Small tables with named rows and columns. After each table, cells are looked up by row and column.

fariteg:
fields: sot, degut, dugami, pegozos, kez, raz, maz, par, zilibaf
vom: [116, 140, 103, 194, 80, 122, 49, 182, 119]
votoru: [136, 191, 136, 62, 147, 143, 198, 118, 129]
mab: [166, 187, 143, 106, 101, 94, 183, 118, 141]
sitav: [153, 171, 135, 98, 65, 35, 203, 83, 181]
vumog: [101, 113, 101, 149, 87, 100, 83, 132, 117]
gilo: [26, 110, 115, 49, 108, 142, 136, 92, 96]
bul: [75, 99, 96, 203, 110, 167, 34, 185, 117]
sovuge: [121, 137, 130, 66, 161, 145, 140, 96, 77]
bilofi: [150, 47, 96, 156, 164, 145, 33, 131, 94]
sagedu: [152, 190, 155, 21, 149, 129, 206, 85, 93]
noz: [24, 85, 107, 100, 125, 173, 112, 132, 122]
temuzaz: [45, 106, 104, 102, 116, 158, 72, 121, 79]
dekirak: [182, 119, 122, 120, 154, 132, 113, 125, 111]
vef: [72, 34, 100, 70, 136, 109, 90, 69, 87]

sagedu, maz => 206
bilofi, par => 131
temuzaz, kez => 116
vumog, sot => 101
mab, zilibaf => 141
vumog, kez => 87
gilo, zilibaf => 96
bilofi, kez => 164
Which row has the largest kez? bilofi

Table nin
            lem     veg  zagibem  tidima    mipu     vev  gimebu   bolut  lasito
tevugaz   0.025   0.026    0.396   0.316  -0.048  -0.399  -0.166  -0.425  -0.348
fosemet  -0.008  -0.008    0.074  -0.004   0.206   0.830  -0.292   0.304   0.391
lir      -0.040  -0.043    0.317   0.277  -0.036  -0.191  -0.264  -0.404  -0.277
tos       0.030   0.025   -0.149  -0.128   0.200   0.756  -0.006   0.457   0.470
nevur     0.206   0.208   -0.188  -0.149   0.173   0.250   0.459   0.561   0.414
mavel     0.100   0.107    0.283   0.261  -0.071  -0.617   0.131  -0.320  -0.334

What is the tidima of tevugaz in nin? 0.316
What is the lasito of fosemet in nin? 0.391
What is the vev of tos in nin? 0.756
What is the tidima of nevur in nin? -0.149
What is the mipu of nevur in nin? 0.173
What is the mipu of fosemet in nin? 0.206
What is the lem of tos in nin? 0.030
What is the lem of lir in nin? -0.040
What is the veg of mavel in nin? 0.107
What is the zagibem of nevur in nin? -0.188
What is the zagibem of tevugaz in nin? 0.396
Which row has the largest mipu? fosemet

Table vam
columns: numu, bupasid, pes, pupo, koge, fen, fub, dures, keve
zetori: [125, 166, 171, 143, 70, 142, 173, 127, 141]
pivez: [175, 31, 124, 92, 82, 90, 114, 203, 120]
rus: [125, 147, 251, 91, 64, 124, 169, 103, 68]
vasa: [179, 103, 67, 132, 179, 172, 38, 109, 127]
roruf: [81, 81, 55, 109, 212, 186, 101, 79, 130]
vige: [201, 73, 98, 81, 92, 101, 64, 194, 126]
gen: [122, 77, 162, 158, 36, 128, 152, 137, 107]
ref: [110, 160, 77, 157, 97, 173, 139, 157, 124]
rop: [194, 109, 76, 112, 94, 131, 45, 162, 124]
bar: [60, 211, 123, 170, 200, 27, 146, 82, 127]
gop: [121, 73, 167, 156, 34, 126, 152, 134, 105]
ganozup: [73, 220, 137, 179, 207, 15, 147, 82, 131]

vasa, koge: 179
rus, keve: 68
vige, bupasid: 73
ref, dures: 157
rus, pes: 251
rus, bupasid: 147
roruf, koge: 212
gop, dures: 134
roruf, bupasid: 81
vasa, pupo: 132
zetori, bupasid: 166
gop, koge: 34
ref, koge: 97
zetori, pupo: 143
pivez, fub: 114
bar, pes: 123
rus, fen: 124
roruf, pes: 55
Which row has the largest keve? zetori

fotufid
columns: neraza, lukinaz, digilug
toz: [49, 52, 49]
mivomen: [64, 53, 48]
povisun: [40, 44, 47]
firovob: [34, 41, 49]
ropofan: [20, 42, 49]
koz: [66, 55, 51]
gipaguv: [84, 57, 47]
gif: [45, 42, 46]

neraza of gipaguv: 84
digilug of firovob: 49
neraza of koz: 66
lukinaz of toz: 52
neraza of povisun: 40
digilug of toz: 49
digilug of ropofan: 49
digilug of koz: 51
lukinaz of ropofan: 42

kek =
,niru,gam,boz
kof,39.8,73.1,29.0
doneni,21.6,63.8,40.1
bes,27.1,67.5,35.7
dobusu,29.5,69.0,33.8
vobi,32.7,70.4,32.2
gogazus,91.5,72.7,29.5
betu,23.9,65.1,38.5
dubita,79.6,76.8,24.5
potepa,19.4,60.8,43.7
dak,26.6,67.2,36.1

vobi, boz => 32.2
doneni, boz => 40.1
dubita, boz => 24.5
betu, boz => 38.5
betu, gam => 65.1
kof, gam => 73.1
gogazus, niru => 91.5
dobusu, niru => 29.5

papezi:
,sibigi,bimuzem
tep,33,38
nov,30,33
tagu,37,38
zur,33,34
rere,88,88
konir,38,37
besafi,57,54
zin,58,63
pir,79,86
fub,45,55
gor,31,23

What is the bimuzem of tep in papezi?
38
What is the sibigi of tep in papezi?
33
What is the bimuzem of nov in papezi?
33
What is the bimuzem of zur in papezi?
34
What is the sibigi of zin in papezi?
58
What is the bimuzem of tagu in papezi?
38
What is the sibigi of besafi in papezi?
57
What is the sibigi of zur in papezi?
33
What is the sibigi of pir in papezi?
79
What is the bimuzem of zin in papezi?
63
What is the sibigi of gor in papezi?
31
What is the sibigi of fub in papezi?
45
What is the bimuzem of gor in papezi?
23
What is the bimuzem of besafi in papezi?
54
What is the sibigi of konir in papezi?
38
What is the sibigi of tagu in papezi?
37
What is the sibigi of rere in papezi?
88
What is the bimuzem of pir in papezi?
86
What is the bimuzem of konir in papezi?
37
What is the sibigi of nov in papezi?
30
Row with the largest sibigi: rere

dokava =
,vufav,tekemu,faledi,lasor,fovir,vabazu,viz,sed
lim,154,155,155,159,130,147,141,177
sorabil,169,254,132,205,21,214,139,244
vonu,135,151,128,157,165,121,143,164
med,190,196,155,230,141,96,85,236
tuvesad,139,62,162,128,255,49,127,116
dunomon,135,159,142,110,85,225,189,121
pedu,114,117,151,54,103,254,232,46
dafedo,187,190,161,208,123,140,110,200
kose,167,137,164,186,192,92,112,171

What is the fovir of dafedo in dokava? 123
What is the sed of med in dokava? 236
What is the lasor of kose in dokava? 186
What is the lasor of pedu in dokava? 54
What is the viz of med in dokava? 85
What is the faledi of med in dokava? 155
What is the vufav of vonu in dokava? 135
What is the vufav of med in dokava? 190
What is the fovir of med in dokava? 141
What is the fovir of vonu in dokava? 165
What is the viz of dafedo in dokava? 110
What is the sed of kose in dokava? 171
What is the vufav of sorabil in dokava? 169
What is the vufav of dafedo in dokava? 187
Row with the largest tekemu: sorabil

bulot =
cols = nobak, tolif, zezof, fot, vofak, mulitab
fos: [146, 102, 184, 188, 137, 83]
gis: [193, 151, 114, 126, 161, 187]
rimo: [152, 106, 151, 201, 147, 88]
did: [175, 84, 224, 146, 126, 96]
zake: [208, 63, 173, 173, 142, 87]
penuguz: [211, 137, 123, 115, 159, 188]
nem: [239, 122, 145, 86, 153, 199]
rog: [207, 104, 160, 134, 147, 144]
vibubut: [138, 109, 173, 194, 140, 85]
gegef: [158, 143, 151, 147, 149, 149]
soposeb: [157, 160, 191, 97, 138, 183]

What is the tolif of did in bulot?
84
What is the tolif of rimo in bulot?
106
What is the vofak of rog in bulot?
147
What is the mulitab of penuguz in bulot?
188
What is the zezof of gis in bulot?
114
What is the nobak of penuguz in bulot?
211
What is the fot of rimo in bulot?
201
What is the mulitab of nem in bulot?
199
What is the vofak of fos in bulot?
137
What is the tolif of penuguz in bulot?
137
What is the nobak of rimo in bulot?
152
What is the tolif of zake in bulot?
63
What is the mulitab of zake in bulot?
87
What is the nobak of did in bulot?
175
What is the mulitab of rimo in bulot?
88
What is the zezof of zake in bulot?
173
What is the fot of soposeb in bulot?
97
What is the vofak of did in bulot?
126
What is the fot of rog in bulot?
134
What is the fot of nem in bulot?
86

